In the rows, 128 means zero.
Rotation paths and how fast each direction turns (deg/step)
Each turn is a multiple of 5 degrees from 10 to 175, or 0.
Each row of a path follows its step; steps can be skipped.
Rotation 1:
step 0: [126 136 125 126 115 135 138 131 133 119 125 123 122 127 132 131 126 128
 122 130 127 127 122 125 127 126 130 135 127 125 132 122 127 131 136 129
 133 129 125 132 123 119 128 131 139 127 137 123 125 128 133 132 124 136
 130 123]
step 1: [136 125 120 124 127 120 125 130 127 117 120 127 126 127 127 127 129 131
 131 133 125 126 129 130 131 120 116 124 132 133 126 123 129 128 137 125
 123 129 126 132 139 127 131 128 133 124 136 121 119 129 126 131 117 121
 127 130]
step 2: [121 124 122 128 137 132 126 132 125 115 127 130 127 120 128 122 126 131
 128 128 129 128 123 126 130 123 131 137 124 134 123 132 138 131 124 134
 130 120 127 127 134 135 141 122 133 130 132 127 128 123 124 129 133 128
 119 128]
step 3: [123 132 128 116 122 134 129 128 127 123 128 132 129 128 133 136 120 121
 129 122 132 122 121 135 120 124 123 135 125 133 132 125 131 125 128 130
 124 122 122 119 132 124 125 121 138 124 130 132 128 129 132 131 135 130
 134 125]
step 5: [122 128 123 137 125 124 125 124 124 124 123 115 127 121 123 130 128 130
 122 122 129 129 122 126 129 132 129 132 120 123 130 127 137 130 135 133
 130 123 118 130 132 132 133 129 118 130 138 132 129 122 128 127 131 134
 127 124]
step 6: [126 129 127 128 120 133 129 124 126 114 135 125 128 129 120 128 126 121
 134 122 126 122 117 131 127 122 130 125 129 130 128 124 132 127 136 126
 126 131 128 125 131 126 124 120 121 125 122 126 120 131 137 129 125 127
 134 115]
step 7: [131 127 122 131 130 128 131 135 132 120 128 129 122 121 128 122 124 125
 130 136 122 127 128 125 127 130 130 127 133 125 138 126 131 121 133 142
 125 132 139 127 136 132 134 125 131 120 130 123 137 138 129 128 125 130
 132 124]
step 8: [129 129 132 126 122 119 128 128 124 123 130 125 131 125 123 129 130 132
 129 131 132 125 139 122 124 124 122 133 120 127 131 122 139 134 137 136
 134 121 128 133 138 129 129 133 137 123 131 130 125 129 131 126 138 135
 128 128]
step 9: [124 133 128 121 121 125 125 130 132 125 136 124 123 122 132 121 134 128
 132 128 127 123 128 132 145 115 131 129 125 127 121 126 127 133 129 131
 125 119 129 123 131 123 124 122 131 125 131 130 123 129 130 135 131 121
 129 119]
step 10: [123 121 116 125 127 126 123 129 131 128 123 129 126 119 134 126 134 119
 127 125 131 124 122 130 128 122 129 126 124 129 131 129 129 129 124 138
 127 130 126 131 135 120 128 124 130 126 136 121 143 129 126 133 119 136
 130 130]
step 11: [125 132 129 127 125 128 122 125 126 117 129 127 124 131 121 131 132 131
 130 131 142 127 127 137 119 126 127 127 131 125 129 126 136 130 138 130
 122 128 125 129 135 127 123 131 135 137 128 118 134 120 129 126 132 134
 122 124]
Speeds:
[127 129 126 128 131 127 130 126 127 129 129 131 130 126 127 129 128 128
 126 126 129 128 132 128 129 130 130 127 129 128 126 128 128 126 127 126
 129 130 128 127 127 129 126 128 130 131 130 129 127 130 130 126 127 128
 130 128] => 0
Rotation 2:
step 0: [127 128 123 136 130 126 124 134 121 132 136 124 131 132 145 130 127 126
 130 127 127 136 120 132 136 123 130 126 123 130 127 133 137 132 126 127
 123 135 127 127 131 121 129 138 126 130 135 126 129 128 135 132 123 133
 132 133]
step 1: [126 132 126 128 126 133 137 133 123 131 139 129 132 124 131 138 138 134
 133 128 125 126 129 140 129 125 127 127 125 124 140 128 126 127 133 131
 124 134 128 127 130 120 128 127 125 125 134 135 130 128 142 130 133 133
 130 130]
step 3: [131 125 117 146 123 129 120 130 127 133 131 129 134 131 125 132 126 133
 135 122 135 127 126 136 129 131 135 131 129 123 127 127 132 130 120 124
 126 125 130 122 133 128 128 125 132 126 128 137 129 122 134 134 130 120
 130 126]
step 4: [125 130 119 129 126 132 120 142 123 125 130 128 130 127 130 126 121 133
 130 126 127 121 118 134 130 130 125 129 123 130 125 123 126 136 133 129
 130 129 130 123 138 119 128 136 129 132 126 135 131 120 134 127 125 126
 117 125]
step 5: [133 131 129 123 127 124 128 129 124 133 131 129 130 129 136 131 127 133
 123 126 133 126 126 137 129 126 127 136 117 137 126 132 128 137 124 131
 126 128 125 119 132 126 122 130 132 132 138 135 120 128 140 134 129 134
 126 119]
step 6: [140 127 131 125 127 128 129 132 127 133 128 129 128 126 123 123 132 138
 134 127 126 128 123 141 137 127 136 139 121 130 134 127 123 129 134 130
 129 132 133 129 130 131 120 120 125 132 130 134 137 129 134 130 131 129
 130 125]
step 7: [139 125 122 125 131 132 128 123 126 133 128 122 130 134 129 123 125 137
 135 122 135 121 125 130 135 132 138 134 130 134 135 127 128 133 121 130
 129 129 135 129 132 122 127 127 121 134 119 123 119 126 133 130 125 123
 126 128]
step 8: [137 132 126 133 129 135 125 134 129 129 137 126 122 131 122 123 129 128
 135 130 136 122 131 131 135 127 123 133 130 132 123 127 134 134 121 131
 129 142 135 117 136 128 135 127 130 131 129 132 126 129 131 129 132 121
 129 128]
step 9: [133 138 127 124 129 129 130 134 126 123 131 121 128 134 125 128 117 131
 129 128 133 122 129 130 141 132 127 134 118 126 126 131 136 129 140 130
 123 131 125 119 129 128 131 127 131 133 123 129 126 127 132 126 132 137
 120 129]
step 10: [129 127 129 124 125 135 128 130 132 135 132 129 129 126 127 126 128 131
 123 129 132 128 133 134 128 133 133 134 119 129 134 141 127 132 125 134
 120 131 128 121 127 130 128 129 132 144 119 127 128 124 128 134 140 135
 132 124]
step 11: [128 125 124 134 128 125 120 132 127 132 136 129 129 136 128 118 134 128
 135 131 129 124 121 130 141 125 137 126 120 131 135 131 127 131 131 128
 122 134 125 126 125 131 127 126 120 142 127 119 133 129 124 131 131 125
 131 132]
Speeds:
[126 128 129 126 129 128 130 128 129 127 130 128 127 124 128 130 129 129
 125 129 130 129 126 129 129 127 128 129 126 126 127 130 128 127 128 126
 129 130 127 128 129 130 125 131 127 129 129 128 127 127 129 127 129 132
 127 129] => 80
Rotation 3:
step 0: [123 130 127 122 132 125 134 127 128 133 129 126 133 125 125 141 133 129
 135 126 138 129 126 137 132 128 133 128 127 130 126 131 127 134 121 123
 126 133 134 126 129 126 135 126 137 123 137 123 121 130 143 129 118 136
 131 130]
step 1: [129 114 121 129 141 124 128 121 125 121 120 127 122 132 126 134 134 134
 126 136 122 131 139 124 125 130 126 131 123 130 140 137 131 131 133 128
 130 131 126 133 124 128 128 130 130 124 131 123 125 121 130 129 120 126
 134 125]
step 2: [139 132 130 133 125 134 126 133 125 123 121 124 128 127 127 133 125 120
 131 131 128 121 127 123 129 132 134 122 119 132 127 141 129 133 132 131
 130 133 127 125 124 115 144 131 124 128 126 127 133 131 128 128 126 126
 122 120]
step 3: [128 126 132 134 132 124 135 121 127 133 136 122 133 129 129 133 123 122
 134 125 131 122 123 135 117 127 133 132 121 130 134 136 128 133 121 131
 128 134 118 125 133 123 122 135 127 136 125 131 122 121 118 126 127 132
 131 133]
step 5: [132 122 127 120 129 124 132 119 129 125 123 122 125 132 123 137 130 134
 115 137 124 128 128 126 126 128 134 126 128 132 133 117 128 132 120 116
 129 127 123 123 128 120 136 127 131 131 124 134 122 131 127 130 122 123
 131 122]
step 6: [132 127 126 131 137 125 129 129 118 127 131 114 117 118 130 129 126 123
 119 124 126 123 118 124 123 127 122 124 125 124 130 128 132 132 133 129
 127 127 129 124 126 122 135 131 126 118 131 121 131 124 119 134 132 127
 121 122]
step 7: [126 129 142 126 128 136 129 119 116 126 130 121 127 134 130 131 122 123
 134 124 133 126 122 125 125 127 132 137 128 125 125 132 133 122 131 127
 135 128 118 122 141 127 127 129 130 130 132 137 131 131 130 138 124 128
 124 129]
step 8: [123 117 131 126 132 133 125 129 132 131 125 129 128 129 120 134 128 129
 129 134 136 130 123 132 119 128 126 127 125 122 124 122 135 127 130 129
 115 118 131 123 125 120 120 141 133 128 127 126 129 134 125 130 121 133
 128 137]
step 9: [136 120 124 122 125 124 132 124 128 127 128 123 121 129 125 129 126 135
 125 138 145 127 126 127 131 131 119 130 122 128 129 123 130 130 127 128
 133 122 127 130 128 129 136 116 130 127 119 130 128 124 135 127 121 138
 120 126]
step 10: [138 127 124 122 136 130 133 117 121 126 124 119 131 124 126 129 128 132
 125 124 124 125 128 118 124 121 118 120 136 126 125 133 127 127 132 136
 123 133 128 131 134 121 134 130 129 120 132 132 122 131 126 119 126 132
 126 133]
step 11: [120 136 125 129 126 133 132 123 126 130 130 123 127 132 123 140 122 130
 138 136 125 124 131 130 128 133 129 131 122 130 123 132 127 121 136 132
 126 135 124 124 132 129 124 126 132 119 137 122 131 127 119 131 127 135
 114 124]
Speeds:
[130 126 127 127 129 127 128 128 128 129 127 125 129 130 128 130 129 128
 129 126 129 128 129 130 131 127 127 127 127 129 128 126 129 129 127 128
 128 125 129 130 125 131 127 128 132 131 127 128 128 129 128 129 127 128
 129 128] => 85
[124 127 128 129 126 127 127 126 127 127 127 130 130 129 126 130 128 127
 130 129 125 130 128 127 128 131 127 128 128 129 128 127 129 127 126 129
 128 125 129 129 129 128 129 127 128 126 127 126 128 128 127 130 124 126
 128 130] => 100
[130 129 125 128 124 128 126 127 130 127 130 128 127 128 128 129 129 127
 127 128 127 131 125 126 128 130 129 127 132 129 130 130 127 127 128 128
 126 127 126 127 127 128 126 129 129 129 129 128 129 126 131 129 128 128
 128 129] => 0
Rotation 4:
step 0: [120 122 132 139 127 126 126 127 137 114 135 122 138 134 123 122 134 124
 127 131 130 129 124 132 132 131 119 123 120 122 120 125 128 132 125 124
 128 132 134 130 124 127 126 125 126 130 126 127 125 127 133 114 132 124
 132 123]
step 1: [137 130 139 135 124 123 136 130 125 130 114 130 133 124 127 124 124 133
 134 128 123 132 127 130 126 132 128 135 130 127 130 124 131 127 123 129
 132 133 132 123 131 125 117 129 125 134 120 129 126 132 138 119 121 125
 139 125]
step 2: [132 130 129 125 138 130 127 129 126 131 132 124 126 125 130 127 119 126
 126 132 133 120 126 125 128 134 119 140 131 132 133 132 125 130 122 142
 130 127 136 116 125 122 120 124 124 128 133 134 134 130 134 139 125 126
 128 120]
step 4: [135 124 130 124 120 135 126 132 124 124 124 128 118 131 123 127 130 116
 125 131 131 118 138 131 124 124 135 131 126 119 130 127 125 127 132 125
 135 123 126 121 135 133 136 136 129 122 125 132 126 136 122 124 133 129
 133 137]
step 5: [125 131 124 124 133 133 130 133 138 120 131 126 122 130 126 123 126 121
 120 117 131 127 126 135 134 117 126 130 129 127 128 133 135 132 125 129
 128 128 125 141 131 132 133 131 127 135 131 135 119 128 136 124 135 126
 136 125]
step 6: [132 130 124 130 129 127 136 130 143 133 122 128 130 125 138 129 135 131
 131 128 123 134 126 134 132 129 127 126 141 128 128 124 130 133 131 126
 120 134 143 131 133 134 130 124 132 131 132 128 128 131 125 120 120 133
 137 127]
step 7: [133 134 130 132 138 131 129 127 129 132 135 130 129 125 125 140 131 125
 133 137 127 129 122 139 125 128 122 134 129 126 135 130 136 131 134 124
 134 130 131 123 121 132 120 116 128 123 129 114 131 134 127 132 128 126
 129 130]
step 8: [126 133 134 125 140 116 115 127 116 127 126 139 126 128 125 130 128 133
 128 132 122 130 132 136 129 139 133 130 130 127 134 135 130 129 128 129
 128 130 130 138 136 123 128 129 125 130 126 126 131 122 127 137 135 126
 124 128]
step 9: [119 118 123 137 126 122 127 124 127 132 130 135 122 125 139 125 128 119
 132 133 129 122 126 131 122 126 125 132 119 122 127 129 117 126 126 130
 127 124 129 130 138 127 131 137 123 126 134 132 135 122 117 130 126 124
 127 135]
step 10: [119 119 124 136 130 127 139 120 117 125 131 120 123 122 126 135 122 126
 122 117 129 129 130 131 137 125 127 128 126 122 124 132 130 121 125 122
 127 126 118 131 129 128 128 131 126 125 136 125 124 131 131 116 128 129
 130 131]
step 11: [132 123 125 130 128 127 136 127 128 116 118 132 132 122 125 128 128 134
 120 131 126 125 134 127 130 120 141 124 138 130 131 131 125 133 120 126
 127 132 131 126 119 137 127 131 122 138 136 129 129 132 128 126 121 136
 124 123]
Speeds:
[127 127 126 128 127 128 128 128 131 128 129 131 127 127 126 126 128 128
 128 127 130 126 129 129 124 128 128 130 129 127 127 127 127 130 128 132
 128 125 127 126 128 129 125 127 129 126 128 126 128 130 126 129 125 127
 129 129] => 145
Rotation 5:
step 0: [132 129 123 126 141 131 123 132 114 128 130 123 136 130 135 131 124 131
 119 136 124 126 131 120 123 126 128 131 140 132 121 128 138 133 126 128
 127 128 121 132 122 126 124 118 116 117 125 133 131 126 131 124 127 132
 135 129]
step 1: [137 128 133 129 131 141 133 134 136 133 120 131 127 124 139 126 126 129
 122 127 128 132 124 126 128 121 116 134 128 128 124 118 121 138 121 132
 119 127 119 133 132 124 123 119 126 120 127 133 129 122 119 128 125 127
 125 123]
step 2: [135 121 124 128 130 133 133 129 130 131 130 135 134 125 125 133 129 122
 128 119 126 132 123 127 129 125 124 123 122 130 133 139 138 135 127 128
 119 129 128 121 125 125 133 119 128 115 128 140 121 115 136 120 122 124
 125 121]
step 3: [137 135 129 122 144 132 136 124 122 132 130 128 134 132 139 129 128 134
 122 128 135 129 120 123 130 125 127 130 120 119 124 141 134 130 126 134
 125 125 129 132 130 123 137 122 129 120 130 126 136 135 138 128 124 132
 124 134]
step 4: [131 121 120 124 136 121 131 126 126 131 127 123 135 122 135 137 134 131
 122 118 134 121 121 124 128 127 131 139 122 129 122 123 124 133 123 124
 123 120 126 139 123 132 121 119 130 121 135 134 123 133 123 126 134 131
 126 118]
step 5: [135 122 121 132 129 137 126 121 114 131 126 119 130 131 129 130 135 128
 114 133 120 138 124 125 126 123 131 127 131 127 122 123 127 140 132 126
 127 129 119 129 123 122 126 124 127 119 127 132 125 126 137 119 127 120
 123 124]
step 6: [139 135 140 115 138 136 136 130 123 129 129 134 132 120 140 131 124 125
 123 133 129 131 123 124 121 129 128 128 134 133 121 120 131 138 133 136
 125 125 127 124 125 128 127 122 127 122 123 136 125 119 128 130 129 128
 136 129]
step 7: [130 124 128 134 143 133 128 136 135 129 126 128 126 127 132 134 129 133
 120 126 128 123 125 134 125 128 119 129 126 130 129 133 139 131 123 127
 114 128 118 125 125 128 132 109 119 123 129 133 122 124 123 128 126 126
 121 125]
step 9: [131 129 132 121 139 132 134 121 125 130 125 130 140 131 131 140 125 132
 130 120 137 128 120 127 123 125 133 130 114 129 122 131 121 138 124 127
 125 130 127 132 120 124 125 124 137 126 124 135 129 129 137 125 122 127
 121 119]
step 10: [138 126 120 130 138 124 133 121 123 128 126 115 133 126 133 127 137 131
 115 122 127 129 121 125 128 131 133 133 125 128 122 127 132 127 143 135
 117 123 123 127 128 132 127 117 131 126 130 134 126 130 134 130 132 119
 126 129]
step 11: [136 128 137 128 139 131 129 126 110 128 131 126 123 124 127 132 131 125
 119 136 129 129 124 121 127 131 134 131 134 130 126 122 127 143 121 126
 126 123 127 132 123 131 130 118 122 117 130 125 118 132 123 123 127 125
 133 126]
Speeds:
[129 128 128 131 127 126 130 128 128 126 125 125 129 128 130 128 130 127
 127 127 128 126 129 129 128 127 124 128 128 127 129 128 127 128 125 130
 128 128 126 127 128 131 127 127 127 128 132 127 126 129 126 129 128 126
 130 128] => 115
